Rotation paths and how fast each direction turns (degrees each step)
Each turn is a multiple of 5 degrees from 10 to 175, or 0.
Each row of a path follows its step; steps can be skipped.
Rotation 1:
step 0: [  2   3  22  -1 -21  -1  13  17  14  11 -12  29   5  15  -2  -4  22   9
  13  -1   1 -24  15   0  -9  34 -12  -1  25 -27  -4 -19 -14  12 -36 -26
 -35]
step 2: [-15  -1 -18  54  -5  -9   7 -19   6   7 -19   5  20  30   3  -4   2  -1
  -5  30  -7  20 -21 -20   2  -2   7  -9   4  13 -15  15 -25 -40  -8  12
  10]
step 3: [ 21 -23  -6  26   4  26  13  18 -28   9 -21 -16   7   4  28  29  22  17
   1  28 -29  -8   3   2  16  15  21  16  -1 -31   1   7   6 -11 -13 -12
   2]
step 6: [-48  -9  10  11  20  10 -30  21   8  11  16 -22   9  -7   7 -14   6   8
   3  19  -3 -20 -16   8   3  11  -9  40   9 -26 -28  15  12  -7  20  -1
 -10]
step 9: [-15  -4  17   9  14   1   9 -14  -6   4  -5 -35  20   0  -6   8 -41 -11
 -14   3  -8  28 -17  23   3  27  -1 -26   5   7 -47  11   2 -19   5 -17
  11]
step 13: [-16  34  41   5  -5   3 -15 -20  20  14  -1   3   9  32 -32 -14  24  16
  -5  24  -7 -14 -14  11  17   7 -28  10 -18 -20  -8  -7 -19   7   5   1
   3]
step 16: [ 20  -2  27 -20   5  29 -22 -13   3  -9 -15 -11   2  13   5  48   1  10
  -2  16 -18   5  -6 -12   4  23 -14 -21 -28  13 -14   6  -1 -12 -20 -33
 -17]
step 17: [-22 -18  17  -6 -11  -2   2  14  12   1  -3 -22  30   8 -10  22 -26  14
 -16 -11   5  -1   1  20  20  17  30 -29  -6  11 -19  14  -9 -15  46 -16
  11]
step 21: [-10   7   6   3  10 -11   6 -25 -12  25   2 -10  14  34 -25  21  39  10
 -14  -4 -47 -16  -6   5   6  12 -25  13 -28  -9   4  -2 -22   8   4  -6
   8]
Speeds:
[ -2  -6  -6   6  -6  -8 -10   3   3  -3   6  -7   3 -10   6   1  -9  -3
  -8 -14  -3   2 -11   2   2  -9  -2 -10   7   1  -6  -6  -2  -3   4  -1
  -1]  140
[  8   1  -1   1  -8   6   0  -5   7   4   1  -4 -11  -3   2  -1  -8   2
  10   2 -15  -2  11   6   8   1  -2   2   9   8   5  -3  -1  -6   2  -2
 -11]  90
[  0   9   3 -10  -8   3  11  -4   6   6   0  -3   3  10  -6  -6  -6  -7
   3 -13   1   3  -3   4  -4   4  -1   4   6 -12  -7  -6   2  -4   6  -1
   8]  85
[ 10   1   0   0   3  -3  -8 -12   2   7  -2   6  -5  -9   0   8  12   3
  -4  -5   2  -4  11  -5   0   1  10  -3   1  -6 -13  -5   1  -5   5  -3
   6]  85
[ -6  -4   3  -1  -5  -6  -9   6  11   4  -8  15  -1  -7   3  -4  -1  -4
   7   4   4 -10  -2   9   1   3  -8   7  -2   1   2  -7   5   7   7   1
   8]  55
[ -3  -3   2   6 -14  -4   9   1   5  -5  -9  -4   3   2   9   6  -4  -7
  -7   4   4   4  14   0   7   5   4  -4   1   3  -1   3   3  -4 -10   3
  12]  45
Rotation 2:
step 2: [  4  24 -53  14 -18 -24  -7  29  -9  -8   4 -10  10 -12  -9   2 -22  18
  10 -17  -7   6  -1  21  -8  12 -12  -9 -10 -10  10  36  -1   7   2  10
 -12]
step 4: [-16  12 -22  -2 -14  -2   3  15 -10 -36 -21  13  29  -7 -19   4 -19   0
  13 -36 -28 -19  -5   6  20   6  12 -17  31 -10   2   7  14   4 -12   2
  -3]
step 6: [ 11  36 -11  -5   0  -2   2  -1 -26  -6 -12  14  -4  -4  -6  28 -35  -8
 -32 -26  -8  15 -13 -14   4 -15  15 -20  16  -8  -4  31  21  16   8  -5
   5]
step 7: [  2  -3 -15  18 -49   2  -4 -22 -18 -34 -18 -24  -4 -18  10   2  -8 -30
 -11   3 -22  26 -17   4   1  -7 -16   4   6   1   6   2 -18  24  -2   1
  -5]
step 9: [  5  34   0 -19 -43  13  15   4 -20 -11 -24  -6  -8 -22  12  -6  -7 -10
  25 -22  -2  18   2  11 -16 -13  -6   7  24   3 -23 -16 -19  -7  17   9
   6]
step 15: [-16  24   3  -2 -33 -16  -4  34  -2 -42  -8 -10  -8  -3  17   8 -21 -21
   2  -8 -29  -4  -9  15   4   9 -32   8   9  -5  15   7 -24  -2   2  -8
  -2]
step 17: [ 15  18   7 -12 -41 -21   1   5   0 -26 -18   6  -5   7   6  -6 -21   4
   9 -14  -7  18   6  34  -3 -20   7   5  37  -1 -16  32   6  19  -8   4
  -6]
step 18: [  8  29 -13  -4 -16 -16  11 -12  -7   8  29 -17   9 -29 -17   2 -20 -29
 -20 -17   9  12 -27   2 -17  -7  -6 -11   1 -13  19  27  -1  29   6   7
  -8]
step 21: [ -2  39 -31 -32  -1   2 -16   8  -3 -13 -20  18  -1 -14 -12   0  -7  -6
   9 -34 -13  -7  20  -3  -8  -8 -32   0  11   0  -9  19 -25   0  18  -7
   5]
Speeds:
[  8   1   0   0   9  -2   5  -8   0   0   8  -3  12  -5  -6  -2   9  -6
  -8   4  -6  -1 -12   1   0  -9   1  10  -1 -10  -6  -8  -1  -5   6   9
  -2]  170
[  9  -9   0   5   1   0   1  -1  13   3  -3   0   2   1   9  -5  -1  13
   0  -5  -7   6   7  12   4   3   0   1  -7  -3  -4   7   5   6   6   9
 -11]  120
[ -6   2 -11   8   0   6   3   0  -9   2  -5 -13  -7   0   1   0  -2   3
   5  -2  -5  -3   3  -1   0   0 -11   8 -11  -4  -2   3  -4 -19   1   4
   0]  60
[  5  -4  -4  13   5  -3  -1   9   0   9   5   3   0  -1   3  12  -3  -3
  -5  -2  -4  17 -13   4  -2   5  -5   2   2   7   6   1  -3  -3   4  -8
   4]  90
[  2  -2  -2   1  -2   0  -6  10  -3  11  -7   9   1   4 -10   1   0   0
   8   7  -7  -7  -2   5   0  -7   4  -7  -9   0   4  -3 -13   5   7  11
   5]  35
Rotation 3:
step 0: [-22 -13  -3  12  53   2   3  -8 -18   0 -12 -19 -17  47  35   3  -8 -21
 -20   1 -34   7   1   3  15   3  -7   7  19   0  20   2  30  -6  24 -14
   6]
step 3: [  5   4  29 -45  31  -6  13 -29  -7   9  -2 -10 -34  11   2  37  29  16
   2   3  13  -7  35 -19   7  13 -24 -10  14  -8   5   9  -7 -26  -5  22
  -9]
step 4: [-16 -13  39 -22  -3 -31  24   2  18  -7  -7 -27  -9   2   2  29  27 -23
   8  25   9  -5   9 -32   5  34   5 -16  19  -7  18  16  22  14  14 -13
 -17]
step 9: [ 10 -16  35 -21   6   0  27 -12  11  -1  20  12 -18 -11  31  16 -25 -34
 -26   0 -19 -17  -5  13  20  23  22 -39  14  -3  19 -26   5  -4 -15  -1
  -9]
step 12: [  4 -28  -7 -13  43 -13  34  -3 -15   1   6 -13 -19   6  -9  10 -10 -16
 -25  -3  16 -11  24 -29  12 -30  -3  21  -1 -17  15  -5  22  13   6 -49
  -7]
step 14: [-30 -31  16 -12  15   0 -12   5  13  15 -10  10  -6   4   7 -10  29   5
 -20  -3  19 -28  34  27  19  21   6 -21 -28 -10  43 -14  16  -4 -27 -12
  -8]
step 15: [ -3  -8  13 -40  15  -6   4   4  11  19 -31 -23 -14  30   8  -1  21 -16
 -22  11 -15   7  32  21   1  22 -33   1 -12 -24  21 -35 -16   5   1   8
  23]
step 19: [-13 -23  30  -2  -6  15  -6   0 -12  -8 -12 -16 -18 -15   9  39   2  -5
  -5   8  -5   3  14  17 -25  13 -35 -33 -10  -4  20  24  22 -44  -2 -32
  -5]
step 20: [-13 -12   9  -8  30 -10  22 -55 -30   6 -18  -8 -12  10  17  23  10   9
   8  27 -36 -14   6  -3   1  12 -39  -6  10  -3  24   1  25 -11  -4  -7
  -4]
Speeds:
[ -6  -7  -3   5   5  -8 -13  -7  -1  11   1   6   4  -3   3   4  -3   3
   8   2   5  -9  -4 -10   4   3   2   6  -6  -3   9   3   0  11   7  -4
   0]  175
[-12   0  -5   1  13   4   4 -11  -2   4   2   6  -3   5  -2  -2   2   4
   6  -7  -5  -3   4  14   3  -2   6   1  -5  11   0   6   2  -4  -8   7
 -10]  125
[ -4   2   1   5   3   8  -2  -9   4   4   8  -5   5  -6  -2  -1  -9 -12
   6   8  -4   6 -11   9 -10   5  -6  -8  -1  -4   0   0 -10   0  -4  -6
   3]  35
[ -2   9   0  -4   5   1   3  -8  -1   3  -5  -4   9  -1  -6  -3  -6  -2
  -1 -11  -2   6   5 -18  -3   8  -4   5  11  10   3  -2   0  -1  -7  -8
  -3]  85
[-10   7  -7   2  10  -3   3   7   4   0   2   2   2  -7   2   2  -1   0
 -11  12   2   5  -7  -3  -2  -2  12   1  15  -7   6   2   5  -1  -1   8
  -6]  85
[  1   2   5   0   4   1  -1   5   0   6  15   0 -12  -9  -9  -1   1  12
   1  -8   7   0   2  -6   4  -3   3  -9   1  -6   1   6 -10  -9   0  -7
  -2]  70
Rotation 4:
step 4: [-10  36  17  46   2  12   1   0 -29  22  14  11 -18  27  -2   0  22  -2
  -1 -15  -7  19 -15  -3 -10   7  11  23  11   5   8   3 -19 -11 -30   2
  -9]
step 5: [ -8   4 -13  45   3  18  -9   2  13 -17  45   3   9  30   4  17  17  15
   9   3  30  -1   9 -13 -23   8  18  -9  21  -2  -2   8 -16  -7 -15 -15
   4]
step 6: [  1 -21   8  44  22  19   3 -16 -18  -8  18   8  32 -12  13  11   1  -1
  24  20  13 -18  32 -27   6   7   0 -11   0   5   3  -8 -19  13  23   4
   3]
step 7: [-16  -6   1  20  32  30  31 -26 -29 -14   0   5   6 -12  17   9 -16  11
  -1   6  -3   8 -15 -12  18 -16  13  -4 -17 -17  37 -10  10   4   4  24
  20]
step 8: [  6  -4 -33   0  26  -1   3 -14   8 -20 -15   7   9  -8 -12  38   1  12
   8 -22  -1  25 -25 -26  24 -27  11  -2  14   6  26  16  14 -17  -6  -3
  18]
step 10: [-24   5   2   5 -20  10 -24 -16 -21  -6  -3  15  -7  42  28  18  -1  31
  27  -3  -6  10   0  35   8  -7   3  12   6  20  -3 -25  10   0 -10   4
  -3]
step 14: [  1   1  23  19   6   1  18   3  20 -35 -27  -3   1  -8  -3   9   2  -9
  -8 -21   1  26  -7 -19  -1 -17  12  46  -4  20   8 -18  -1  -9  37   6
 -11]
step 17: [-26  16  10 -10  35  -2  -3  -6 -12   5  -8 -10  -1   9  47 -10   6   4
  17 -15  -7  17  17 -10 -16  37  26  -3  23  -9  -7 -13 -17 -15  18  -4
  -7]
step 18: [ -9  13  12 -19   5   8  11  -2  -3 -13  30 -12 -28 -33  14  37  -4   9
  23 -12   0   5  25 -11 -21  14  14 -17  22 -11   3 -29 -10 -13  -9  10
  18]
Speeds:
[  1   6 -11   4  -4   8   5   4  -5  -1 -12  -3  -5   9 -16   3   5  -7
   3  -2   4  -8   0  11   3   1  11   2   7   3  -4  -2   1   1   5   2
  -3]  65
[ -5 -10  -8 -10   4   8  -5  -7 -14   5  -1   0   6   2  -6 -11  -6  -3
  -7  11  -1   1   1  -5   6  -4   4  -1  -7  -3   0  -2  -4 -11   1  -2
   1]  80
[ -3  -3   1  -3 -12   6  -8  -3   7   9 -13  12  -5   6   5   1   8  -2
   1   1   0   6  -8  -1   2   4  -2  12  -1   4  -1   6  -5  -2  -9  -7
   1]  60
[ 2 -8 -5 -6 10 -3  0 -9  1  9 -6 -2  0 -6 11 11 -3  2 -8 -1  0 -8 -5  8
  0  3  4 -1 15  5 -5 -4  2 -1 -3  6  8]  40
Rotation 5:
step 3: [ -7 -17   7  -6  -1   2  -1 -17  -6  -3   3 -56 -17 -22 -27   4   1 -18
 -25  12  32 -27  -9   7   6   5 -11 -32 -11   2  -3   6  30   2 -23  23
 -28]
step 4: [-37   0  13 -30  14   3 -18  -4  13   6  27 -16  30   3  16  34   5 -18
 -29  12   4   5  23   7   3  20  15 -11 -27  -9 -23  -5  -9  -4  12   9
 -41]
step 5: [  2  32  44  16  11  31 -15  12 -11  11   0 -21  11 -18  51  14  23  -3
  -2  -2  -1   0 -10   2 -18 -18   7   3  14 -11  -7   0  -6  -3  18  39
 -13]
step 7: [-22  14  15 -28  -9  -6   6 -29   4  34  12 -20  27 -15 -39   7   8 -24
 -23   1   2 -27  13   6   1 -12  19  -5 -27 -31   8 -21   1  -8 -21  13
   0]
step 9: [  2   1  26 -12  28  29  -7   2 -13   3 -12 -21  -9 -14   7  25  13   2
  42 -14   9  -4 -18   2  23   8   0 -24  28 -20 -36 -19   8  17 -17  20
 -27]
step 11: [-24  -5  29 -21   7 -10  -8 -19 -15  32  -3 -30  12  -4  20   9  17 -12
 -48  30   2  -5   1 -29   3   9   3 -14  -1 -14   3 -12 -28 -27  18 -10
 -14]
step 15: [ -6 -17   9  -5  -1 -19  -4 -35 -16   4  16 -22  22 -32   5  35  53   3
 -17  -4   3  -8  -6  -6  -9   5 -34 -16   1 -13 -39   2   2  11   7  -6
 -13]
step 18: [-15  21  46 -17  -4   5  -7 -32   8 -11  -3 -23  24 -14   8  31  22  10
  -9  31  28  -3  18 -12 -10  33  -4  -2 -19  -7   7 -13  -3 -11   6   5
 -27]
step 19: [ -5  10  32   6  14  26  21   7   4   1  24 -22  34 -50   5  19  31 -30
 -19 -14 -14  -5  -4   8   6 -12  -9  13  -3 -22  -2  13  -8   3  16  26
   2]
Speeds:
[ -2  -1  -3   3   8   9  -7   6  -9  -8   3   3   0 -14  13  -1   1  -1
   8   4 -15   6   4   1  -2  -7   0   0   1  -4  -9  -1  -5   4  -3   0
   6]  100
[ 10  -5  -4   0 -12 -11  -6  -2 -11   8   2  -6   5 -11   0   2   1 -11
   1  -5  -3  -2  -9  -3   1  -1   1   6   4   6   4  -5  -7  -8   4  -5
   7]  80
[ -2  -1   8  -2   4   2  -5  12   5  -2  -6   2  -3   1   1   2   2   3
   1 -15  -2  -6  -6   8   1  -9   1   7  19   6   1  -3   6   5   5  -3
  -3]  100
[ -8  -1   1  -4  -2  -7  -3   3  -3  11  11   5   0   4   6  -8  -2  -7
   2   4   5  11 -12  15   6   0   3   4  -2  -4  -8   8   5   5   2  -1
  -5]  90
Rotation 6:
step 1: [-15  11 -42  -7  10   1   8 -14 -22   5 -29  14  11   0 -13 -13  15  -5
   9  35 -15  10  -4  -5 -11 -24  23  -6  32   5  13  -2 -26 -10 -23  -7
 -23]
step 2: [ -4  12  32  -5  15   4  14  -3  38  13  -6  -5 -17 -12  11 -11 -12 -13
   2  30   1   3  19  23 -11  -6   3  -2   7   4  32   4 -10 -13 -20  53
   7]
step 8: [ 12 -17  -3  -4  -9  13 -12   2  32 -29   5   0  -9 -21  12   1  26  40
  29 -17  25  -6   0  -9   0  -4  -7 -13 -15   0  -4   8 -23 -39 -11  20
  10]
step 10: [  2   3   2 -35  28  21  21   8   1   4  15 -10  -8  22 -26  43  -6  -1
  22  15  -4   9   3  -9 -13 -25  21   6  -4 -16  -4 -25  25  -6 -12 -17
 -14]
step 11: [  2   2 -16   0   4  38 -11 -27  13 -18 -10   2 -27 -28  -1  28  13   6
  -3   5  20   2  30  -3  -8  29   7  23   6  13 -22   8  12 -32  -2  19
  11]
step 13: [ 11  17  11  -6   1 -19  15   2 -12 -20  -9  15 -20  20  -3  30  14 -18
  12  -9  25  13  -2 -20   9  -8  10 -25 -28 -13  13 -33  12 -10  11 -38
 -14]
step 16: [ 11   7   8 -23  -4 -33  15  14 -20 -21  35  34 -26 -10  24  24  -1  -7
   6   2  22  -1  20 -21   0   3   0   7  -1  11   2   4  -3  23   5  -7
 -33]
step 18: [-31  -5  23 -17 -12  -1   4 -19   7   7  15 -19  15  29  -7  -4  25  12
 -17  11  -9  16  25  26  10  17 -11 -53 -11   4 -12   3  -9  13  -7  -1
  -7]
step 19: [ -6  14   2 -16  17  -3  20   6 -15   7  -3  17 -11  18  12 -18  26  -7
 -25 -10   3  -7  38 -14 -14 -25  21  13  16   9 -17   7   7  16  18  -2
 -46]
Speeds:
[ -4   2   2   0  -5  -7 -11  -6  -5   3   5   3   3  -4  -4   5   3 -15
  -7   4  12   5   1   9  -1   1  -8   5  -3  -3  -1  -5  -3  -3  -4  -2
 -16]  20
[ 7 -3  6 -9 -4 -1 -3 -1 -2  5 -3  8 11  7  4 11  1 -6  4 -6  2 -4  0 -8
 -5 -1  5  1 19  4  3 -3 -1 -7 -3 -8  4]  115
[ -3 -13  -4  -1  -4  -3   2   5   1   8  -2  -8  -5   3  -5   4   6  -6
   2  -5  -4  -8  -2  -3 -11  -9  -9   7  -5 -12  -5   6  -6 -10   2   7
   5]  20
[ 3 -4 -1 -3 -1  9  0 -4  5 12  5 -2  0  6 -4  1  1 10 -9 -3 -1 10 12  2
  5  7 -3 12  0 -8 13 -2 -3  0  7 -7  2]  95
[  0 -12   4  12   0  -7  -4   7  -8   0  -5   8  -7   8   0   1  -6  -3
   9  -5   6  16  -7   3   6   3  -2   4   1   4   2   3   1   2   9   3
   6]  40
[-10   4  -1  -2  -1   8   0  13  -3   6   8   5  -2  -2  11  -3   1 -12
   0  -1  -2   2   5  -5  -8  14  -1  -2  -1  -3  -2 -10  -4   6  -1   6
  10]  155
[ -3   6   3   5  15   4  -2   3  -9  12   1   0  -2   5 -11   2   5   0
   4   4  -9   1   6   8  -2  -4  13   6   3   6 -11   0  -4   0  -4   0
  -1]  80
Rotation 7:
step 0: [ -1 -19  11  10 -21  -1  11  49 -12  -3   3  20  33  31 -16 -34 -10  10
   7  25  32 -23   3 -20  12 -32 -22   5  -2  -8  -1  -7  10 -19  -1   7
  -9]
step 3: [  1 -18   3  14   0 -26  28   3 -21  -1  -2  20 -13  28 -15 -13   9   8
  -8 -29  15  -2 -16 -47   1   3  44 -30  17 -13   8  30  12 -13  19  -9
   2]
step 5: [ 29 -52 -30  26 -16  22   1  21  26  20  12   7   5   1  15 -17 -20   7
 -10 -15  10 -22  -9  10  12 -28  -3  -1  -4  12  15  34  14   4  18   4
  16]
step 6: [ 12 -40 -21   6   3  12  11 -11  29  18  12 -25   2  36 -13 -40   8   4
   6  31 -31  10   2  -3  17   2   1 -10   9  -5  12  16  26 -21  27  -9
  18]
step 8: [ 34  -6  31  -6 -25   9  27  15  15 -28  21  21  34  14 -16 -13 -13  -4
   7   9   7 -22   7 -32  -5  11  25 -11  -9  14 -16   6  16  10   5   8
  39]
step 9: [-16 -22   4   0 -27   7  -3   0  25 -21  -7  -1  -4  28  23 -31  -7 -35
 -17   2  -7 -52  15 -28  -6 -18  22   4  -8 -15  -7   9  18  13 -13  15
  24]
step 12: [  5 -39  -4   8 -40  -9  -6  28   8   8   3   3   8  14 -36 -15   0  32
  -6 -13  21 -27 -25 -16  16 -15   3   8  -4  23  -3  -7  21 -17  -5  39
 -10]
step 16: [ 19 -43 -16 -12 -15  10 -16  34  19  15  13  33 -12  18  -5 -15 -35 -10
  19   2   2 -23  26 -26  -3  -8  14   7 -33  -8  11  18   7  14  10  -8
   5]
step 21: [ 13 -28 -11   6 -48  17   6  -9   0  -9  -7   1 -27  48  20 -31  13   6
  -8 -10 -16 -25   2  -7   1 -22  19  -7  23 -35 -11  11  15  -8  10   1
   5]
Speeds:
[-14   4   5  -3   9   4  -2   5   1   1   1  -2  10   2   4  -7  -1  -4
 -12   8  -7   1   2  -8  -5  -7  -7   9  -6   1   6   3   3   8   1  -8
 -10]  160
[ -4   1  -4 -13  -4  -7  -3   5  -2   4  -6  12   7   5  -3   4  -1 -12
  -4  -1   4   9   5   6   4   3   2   4   0   0   6   2   6 -10 -10  11
  -6]  25
[  9  -2   0  10  -3   3  -5   3  15 -10  -4   9  -1  -5  -6   3  -2   2
   0  -3  -2  -7   4   0   5   4  -5   8  -8   6   2   2   7  10 -13   2
  -6]  95
[ -3  -8  -4   2   7   3   1   1   0  -1  -7  -8   8  -4  -7   4  -9  13
  -3   2  -7   1  -1   4   5  -7 -16  -3   6   6   1   4   1 -12   1   9
   3]  55
[ -2  -4   5   9   4   7   5  -6  -3   3  -7  -2   0  -6   4  -5  -6  -5
   0   1  10   8   1 -12 -13   8   3   5  10   6  -3   4   2   1 -10   9
   3]  70
